Here is a table of points, one per row:
np.array([29, 42, -1, -16, 10, 23, -1, 10, 22, -2, 4, -57, -5, -10, -1, 24, 28, -34,
          25, -10, 4, -9, 4, 8, 1, -7, 9, 41, 7, -3, 19, 18])
np.array([18, 3, -10, 22, 24, 22, 18, -26, -11, 23, 12, 3, -8, 11, -15, -43, -21, -23,
          17, 19, 10, -51, 26, 4, 30, 23, 14, 3, -8, -52, 29, -50])
np.array([4, 11, -7, -42, -32, -1, 0, -7, -35, 12, -12, 12, 1, 51, 32, 40, 16, -19,
          -18, 30, 0, -2, 12, -1, -14, 5, -69, -17, 7, 12, -1, 9])
np.array([-15, -44, 22, 31, 32, -7, -17, 35, 20, -52, -1, 27, 11, 11, 3, -3, -14, 25,
          -8, -27, 13, -8, 21, -4, 4, 36, 20, 29, -5, 0, -6, 23])
np.array([-21, 36, -13, 2, 4, 14, 17, 4, -41, -1, 39, 6, 6, -52, 13, -4, -13, 28,
          -20, 72, 16, -2, -28, -4, -23, -18, -29, 3, -37, -12, -8, -17])
np.array([-61, 44, -5, -14, 38, 27, 27, -13, 25, -7, -20, 22, 8, 55, -1, 1, 9, 20,
          28, 8, -12, -10, -44, -20, -20, -15, 16, 7, 11, 19, -6, 16])
np.array([35, 19, -13, 10, 9, -28, 6, 27, 9, -47, -24, -1, 43, 27, -12, 26, 19, -6,
          -52, 10, -6, 12, 15, 3, -7, -66, -1, -17, 11, -32, -2, 20])
np.array([-13, -56, 30, -8, -6, 9, -11, -22, 32, 47, 22, 57, 2, -16, 14, 46, -44, -45,
          -24, -14, -9, 10, 8, 34, 9, -15, 13, 17, -36, -4, 23, 25])
np.array([46, -56, -1, 7, -13, 11, 30, 5, 3, -21, -7, -3, -33, 11, -51, 17, 14, 9,
          8, 44, 20, -3, -9, -1, -12, -4, -33, -39, -12, 21, -20, -12])
np.array([-4, 1, 16, 1, -12, 3, -31, -46, -7, 28, -16, -40, -11, -15, 9, -8, 15, 1,
          -23, -32, 33, -31, -4, 2, -5, -7, -3, -35, 25, -4, 36, 1])
np.array([-2, -26, 4, 7, 12, 19, -53, 23, -7, -24, -29, -25, -18, 2, -26, 2, 17, -22,
          -9, -26, -31, -18, -17, -43, 1, 0, 16, 10, 21, 7, -4, -13])
np.array([11, -13, -24, -9, 24, -32, -43, -23, -23, -16, -18, 19, -11, 2, -5, -18, 22, 9,
          18, 6, -7, 35, -10, 4, -2, -4, 14, 10, 36, 37, 11, -50])
np.array([-1, -9, -52, 8, 28, 23, -11, -19, 10, -11, 19, 20, -17, -3, 18, 17, 20, 5,
          5, 23, 15, 28, -13, 29, -5, -16, 1, -32, 1, 1, 23, 13])
np.array([-3, -26, 11, -11, -6, -14, -4, 2, 17, -32, 0, -11, 32, -8, 4, -2, -26, -2,
          27, 28, -16, -45, -11, 4, -12, 0, -44, -48, 27, 16, -8, 22])
np.array([22, -11, -12, 45, -8, -3, -1, -16, -22, 35, 0, -1, 39, 27, 24, 9, -7, -20,
          -14, -2, 30, 40, 5, -46, 25, 12, 30, 17, 3, -36, -15, 0])
np.array([16, 23, 28, 6, 59, 10, 39, 10, 3, 8, 21, 16, -22, -26, -32, 30, 46, 6,
          -41, -3, 26, -3, -45, -14, 35, 16, -35, -3, 2, -1, -18, -2])
np.array([9, -3, 24, -4, 14, -24, 18, 8, -6, -5, 0, 14, -60, 20, 63, 12, -3, 30,
          44, -16, -1, -1, -17, -1, -55, 4, -7, -32, 0, -63, -50, -9])
np.array([14, 45, 13, -6, 7, 17, -18, 4, -3, -36, -5, 3, -33, -43, 6, -37, -57, -17,
          -13, -35, -4, 22, 6, -21, 7, -40, -16, -4, -11, 6, -21, -17])
np.array([-17, -8, -19, -10, 27, 46, 31, -36, -32, -34, -47, 25, 18, 13, 7, -11, -10, -54,
          -34, -17, -38, -14, 8, 33, -12, 43, 4, -10, -16, -1, -11, -17])
np.array([-56, 20, 36, 25, -20, -15, 8, -6, -25, -31, 16, -14, -10, 3, -8, -14, 20, -7,
          -47, -20, 17, -28, -3, 23, -2, -4, -3, -5, -5, -14, 17, -43])
np.array([-54, 22, -49, -18, -14, -22, 15, -6, 25, 2, -29, -10, -1, -13, -39, 42, 15, 2,
          37, 9, 15, 8, 18, -54, -6, 24, -17, -19, -35, -16, -11, -6])
np.array([-11, -16, -2, 18, -35, -18, -20, 4, -15, -52, 34, 14, 13, 14, -16, 21, 25, 20,
          24, -29, 23, -15, 13, 34, 3, -19, -4, 4, -13, -40, 20, -4])
np.array([30, -6, -6, -41, 15, -19, 2, -20, -8, -26, 8, -50, 50, 30, 33, 7, 6, 30,
          28, -6, -1, -15, -28, 23, 48, 40, 10, -28, -41, -13, -2, -7])
np.array([10, -1, -29, 32, -9, 10, 12, -1, -19, 14, 21, -17, -40, -32, -8, 12, -7, -18,
          21, -21, 6, -3, 16, 17, 56, 23, 5, -5, 31, 25, -65, 36])
np.array([9, -5, -5, -15, 12, 13, 12, 17, 3, 10, 60, 21, 35, -13, -8, 24, 9, 25,
          20, -47, -35, 6, -6, -41, -27, 2, 12, -14, 8, -7, 1, -32])
np.array([19, -12, -26, 0, -11, 61, 18, 10, -9, 14, 7, 1, 19, -3, 25, 2, -23, 1,
          20, -10, -4, -41, -20, 2, 2, -53, 12, 31, 7, 23, 28, 2])
np.array([1, 31, 43, 47, -24, -43, -23, -3, 4, 42, 7, -7, 12, -18, -43, 7, -31, -26,
          26, 13, -36, 14, -54, 40, -26, 12, 45, 21, 4, -19, -16, 27])
np.array([40, 48, 18, -26, -21, 15, 11, -13, -4, -31, -1, 42, -4, 3, 11, 14, 11, 12,
          8, 0, 30, 37, 3, -27, 0, 27, 8, -7, 37, 16, 31, 40])
np.array([-7, -27, -33, -4, -23, -11, 1, -14, -8, 3, 29, 28, -3, -22, 11, -72, 54, 9,
          -9, 6, -45, -26, 16, -48, -7, -2, -19, -13, -36, -44, -20, 41])
np.array([21, 29, -2, 27, -5, 1, -16, 20, 22, 20, -1, 21, 7, 0, 6, -3, 16, 14,
          3, -2, 7, -25, 43, 6, -70, 17, 15, 32, -16, 54, -4, -38])
np.array([-12, -7, 5, -10, -1, 5, -52, 29, 40, -19, 10, -36, -42, 10, 41, 0, 8, -7,
          9, 14, 8, 27, 2, -1, 11, 10, 12, 2, -64, 9, -2, -7])
np.array([-16, -27, 30, -46, -39, 17, -7, -44, -28, 20, -25, -8, -2, 18, -16, 12, 2, 24,
          -3, -11, 17, -22, -11, -14, -6, -36, 43, 47, 1, 6, -57, 23])
np.array([49, 31, 18, -2, 15, -23, -35, -5, 28, 0, 35, 15, 10, 33, -10, -48, -12, -7,
          3, -3, 9, -10, 29, 7, 4, -13, -14, -7, -1, 27, 11, 31])
np.array([-17, 10, 8, -8, 38, 32, -55, 60, -39, 56, 0, 14, 23, 22, -12, -6, -13, 21,
          -2, 39, 22, 6, 37, 28, 28, 2, 29, -55, -4, 10, -25, -1])
np.array([8, 1, -58, 15, -12, -16, -12, 11, 42, 20, -52, 20, 8, -16, 10, -27, -23, 31,
          -4, -30, 26, 1, -49, 26, 16, -1, -54, 15, 22, 12, -7, 2])
np.array([-7, 3, 14, -41, -29, -15, 59, 35, -5, -11, -31, 5, 8, -7, -29, -44, -21, -5,
          16, -19, 14, 48, 29, 33, 22, -15, 23, -44, -21, 11, 18, -14])
np.array([20, -39, 0, -39, 29, -18, 16, 1, -58, 9, -15, -40, -26, -22, -50, -30, -19, 46,
          -2, 13, 8, 13, 15, -4, -31, 19, 6, 34, 9, 0, 49, 55])
np.array([-13, -27, -1, 23, 27, 18, 15, -17, 66, 28, 14, -50, 10, 15, -7, -22, 22, 9,
          -6, -10, -4, 19, 26, -1, -14, -27, 6, -21, 7, 26, 16, -13])
np.array([-3, 16, -21, -4, 10, -71, 25, 2, -4, 29, -17, -16, -17, 13, 10, 10, -35, -49,
          -16, -11, -11, -38, 10, 6, -12, -19, 31, 23, 4, 13, -7, -4])
np.array([-19, -29, -2, -12, -6, -16, 4, 47, -6, 19, 19, 7, 25, 23, -8, -40, -10, -65,
          13, -4, 38, 19, -59, -27, -24, 7, -11, 10, 0, 13, 23, -5])
np.array([0, 4, 38, -10, 4, -19, -5, -57, 11, -46, 5, 20, 16, -53, 14, -4, 3, -16,
          26, 33, 13, 13, 4, -28, 11, 10, 24, 9, 25, 37, 4, -18])
np.array([12, -5, -6, -20, -7, 12, 16, 34, 23, -16, -50, 5, 9, -55, -2, -4, 55, 2,
          -42, 20, 0, 7, -4, 27, -6, 12, 26, 10, 19, -30, -21, 0])
np.array([7, 27, 47, 42, -6, -9, -17, -27, -29, 35, -29, 20, 21, -8, -22, 10, 9, 16,
          28, -15, -36, 15, 8, -1, 30, -10, -64, 25, -31, 1, 23, 9])
np.array([-24, 5, -18, -31, -46, -9, -22, -5, 38, 40, 34, 21, -5, 11, -31, 4, -26, -2,
          -11, 18, -18, 6, 13, 32, 36, 22, 6, 58, 37, -46, -12, -30])
np.array([-8, -5, -1, 15, -34, -25, 22, 21, -18, 23, 20, 13, -46, 2, 36, 27, 18, 21,
          -13, -13, -53, -23, 7, 4, 39, 12, 29, -13, 18, 54, 53, 17])
np.array([-18, -11, -34, -5, -26, 1, 9, -33, -33, -6, 27, -52, 17, 1, 18, 10, -5, 18,
          -48, 6, -15, 47, 11, 6, -30, 26, -27, -5, -23, 14, -44, -10])
np.array([-34, -22, 32, 21, 30, 30, 18, 26, 5, -13, -5, -19, 2, -3, 36, 4, 7, -3,
          36, 10, -21, 22, 45, 6, 14, -22, -35, 24, 53, -14, -5, -11])
np.array([6, 20, 11, 46, -22, 19, 4, 14, 46, 3, -28, -32, -32, 10, 11, 9, -65, 12,
          -29, 15, -18, -11, -17, -39, -2, 11, 7, -5, -17, -18, 32, 0])
These points spread out most along one direction. Take the direction at right angles to it along which they spread out most. Go by this last direction. For each point below, how far along it does it lie, from 0 to 99? The average is 50, and the first point in the table lies past the average. One standard deviation of the points above along it is 16.
np.array([9, -5, -5, -15, 12, 13, 12, 17, 3, 10, 60, 21, 35, -13, -8, 24, 9, 25,
          20, -47, -35, 6, -6, -41, -27, 2, 12, -14, 8, -7, 1, -32]) 51
np.array([-19, -29, -2, -12, -6, -16, 4, 47, -6, 19, 19, 7, 25, 23, -8, -40, -10, -65,
          13, -4, 38, 19, -59, -27, -24, 7, -11, 10, 0, 13, 23, -5]) 53
np.array([-21, 36, -13, 2, 4, 14, 17, 4, -41, -1, 39, 6, 6, -52, 13, -4, -13, 28,
          -20, 72, 16, -2, -28, -4, -23, -18, -29, 3, -37, -12, -8, -17]) 23
np.array([8, 1, -58, 15, -12, -16, -12, 11, 42, 20, -52, 20, 8, -16, 10, -27, -23, 31,
          -4, -30, 26, 1, -49, 26, 16, -1, -54, 15, 22, 12, -7, 2]) 58
np.array([-4, 1, 16, 1, -12, 3, -31, -46, -7, 28, -16, -40, -11, -15, 9, -8, 15, 1,
          -23, -32, 33, -31, -4, 2, -5, -7, -3, -35, 25, -4, 36, 1]) 53
np.array([35, 19, -13, 10, 9, -28, 6, 27, 9, -47, -24, -1, 43, 27, -12, 26, 19, -6,
          -52, 10, -6, 12, 15, 3, -7, -66, -1, -17, 11, -32, -2, 20]) 64
np.array([19, -12, -26, 0, -11, 61, 18, 10, -9, 14, 7, 1, 19, -3, 25, 2, -23, 1,
          20, -10, -4, -41, -20, 2, 2, -53, 12, 31, 7, 23, 28, 2]) 61
np.array([46, -56, -1, 7, -13, 11, 30, 5, 3, -21, -7, -3, -33, 11, -51, 17, 14, 9,
          8, 44, 20, -3, -9, -1, -12, -4, -33, -39, -12, 21, -20, -12]) 54
np.array([1, 31, 43, 47, -24, -43, -23, -3, 4, 42, 7, -7, 12, -18, -43, 7, -31, -26,
          26, 13, -36, 14, -54, 40, -26, 12, 45, 21, 4, -19, -16, 27]) 34
np.array([-54, 22, -49, -18, -14, -22, 15, -6, 25, 2, -29, -10, -1, -13, -39, 42, 15, 2,
          37, 9, 15, 8, 18, -54, -6, 24, -17, -19, -35, -16, -11, -6]) 31
np.array([-13, -56, 30, -8, -6, 9, -11, -22, 32, 47, 22, 57, 2, -16, 14, 46, -44, -45,
          -24, -14, -9, 10, 8, 34, 9, -15, 13, 17, -36, -4, 23, 25]) 31
np.array([-3, -26, 11, -11, -6, -14, -4, 2, 17, -32, 0, -11, 32, -8, 4, -2, -26, -2,
          27, 28, -16, -45, -11, 4, -12, 0, -44, -48, 27, 16, -8, 22]) 58
